In the rows, zero is written as 128.
Rotation paths and how fast each direction turns (degrees per step):
Each turn is a multiple of 5 degrees from 10 to 175, or 0.
Each row of a path follows its step; steps can be skipped.

step 2: [115 135 125 129 136 125 124 117 126 132 113 131 129 135 137 121 121 140
 141 130 123 126 132 131 127 124 125 128 133 120 138 118 127 126 137 132
 124 146 135 123 119 130 107 113 127 127 139 114 129 126 125 123 127 133
 140 125 124 133 123 132 128 143 125 125 122 120 110 128 127 132 146 131
 115 143 120 144 134 123]
step 7: [123 107 131 124 124 138 141 112 134 119 131 126 127 126 126 134 115 128
 121 133 124 128 128 122 128 144 124 125 134 130 125 125 125 129 134 117
 109 143 126 127 124 119 121 133 140 131 147 122 140 141 134 131 119 129
 137 133 138 118 130 129 116 129 118 111 124 125 124 114 141 121 121 124
 122 122 132 124 119 125]
step 8: [122 135 121 138 124 110 124 127 127 120 127 132 114 128 126 129 126 116
 124 135 126 133 129 136 126 133 123 124 136 124 133 130 131 128 131 121
 133 120 127 134 130 135 120 125 122 129 133 139 116 130 132 140 142 135
 139 127 122 144 132 135 118 135 135 134 138 113 108 108 125 110 108 133
 137 133 130 126 136 132]
step 9: [125 116 121 125 118 133 130 110 128 115 143 128 134 128 131 134 130 131
 127 128 132 135 123 125 122 124 142 110 117 133 128 117 133 118 128 122
 129 124 117 139 127 139 118 128 123 139 140 121 119 134 126 128 127 129
 126 125 118 136 117  99 127 132 129 131 127 129 137 123 114 130 138 122
 120 135 114 135 129 126]
step 19: [118 130 107 136 126 118 126 125 134 132 132 138 138 127 124 144 127 140
 122 139 124 136 120 125 111 135 134 121 140 120 140 122 125 126 142 129
 126 135 136 115 129 126 121 126 131 124 145 130 126 127 124 120 130 129
 118 125 122 124 118 130 125 137 127 120 126 123 138 121 106 115 131 140
 114 130 124 132 131 129]
step 23: [123 135 131 140 133 114 119 132 143 131 118 136 126 133 133 115 133 134
 123 124 121 118 120 132 138 129 125 126 134 119 130 113 132 119 130 134
 128 138 126 131 121 124 127 132 130 108 146 132 131 127 134 129 142 132
 123 119 120 143 131 139 111 126 136 126 121 132 117 130 115 126 128 130
 114 132 128 127 147 129]
step 24: [131 123 120 127 127 135 146 123 127 123 132 134 129 123 133 119 125 125
 123 129 151 113 130 116 138 129 130 126 131 127 132 107 149 138 127 124
 112 140 121 130 128 143 117 124 130 139 146 120 136 123 133 117 121 123
 134 134 128 131 127 131 133 126 119 127 130 128 131 123 117 126 128 132
 133 137 122 124 116 120]
step 25: [114 121 124 140 126 109 126 125 134 124 121 112 115 127 120 134 143 117
 120 139 120 137 131 125 138 139 119 119 131 119 124 128 131 133 141 121
 128 116 120 124 128 122 126 115 127 137 130 123 129 138 124 126 132 123
 140 144 120 128 138 143 129 132 118 126 126 143 121 132 127 129 115 121
 124 128 124 133 121 136]
[129 125 125 128 129 124 127 129 129 126 128 129 128 129 128 125 129 127
 125 134 130 126 128 127 127 128 128 129 126 128 133 128 130 128 133 125
 127 126 128 127 128 127 129 131 127 127 128 128 126 129 128 125 127 129
 128 127 129 129 129 125 130 128 131 131 128 130 129 128 126 126 128 127
 128 132 128 127 126 126]  70
[127 127 130 125 127 125 128 127 128 129 128 129 127 130 126 127 126 129
 128 125 124 126 130 127 132 132 126 127 126 128 127 127 127 130 127 127
 128 129 126 130 129 130 128 129 130 130 126 128 129 129 131 124 128 129
 125 128 128 130 130 129 125 126 126 130 127 128 130 128 128 125 125 129
 130 129 123 125 127 129]  40
[129 131 127 130 128 127 129 126 126 126 127 127 127 131 128 127 126 129
 129 127 130 129 128 129 131 129 127 129 124 129 131 128 127 132 127 130
 127 129 127 128 130 131 129 124 128 127 129 126 126 125 126 128 129 125
 127 126 131 128 133 127 132 130 130 129 126 124 128 126 130 128 126 128
 129 127 130 126 127 128]  175
[126 125 126 128 126 130 128 127 131 125 130 126 126 128 123 130 130 130
 127 128 129 128 128 126 128 129 131 131 128 130 127 126 127 131 127 129
 126 131 128 126 127 126 129 126 125 126 126 128 127 129 127 125 127 123
 125 129 125 126 126 127 128 128 127 128 128 130 127 128 129 125 128 126
 131 127 129 128 127 130]  120
[128 126 125 126 127 127 124 129 127 128 132 130 125 126 126 129 129 126
 128 126 127 132 129 127 128 127 126 127 128 129 132 129 130 126 125 133
 128 127 129 131 127 127 129 129 128 128 129 127 126 128 127 128 131 129
 126 125 126 129 127 126 128 128 126 131 124 128 129 129 130 133 129 126
 128 130 128 130 128 128]  85
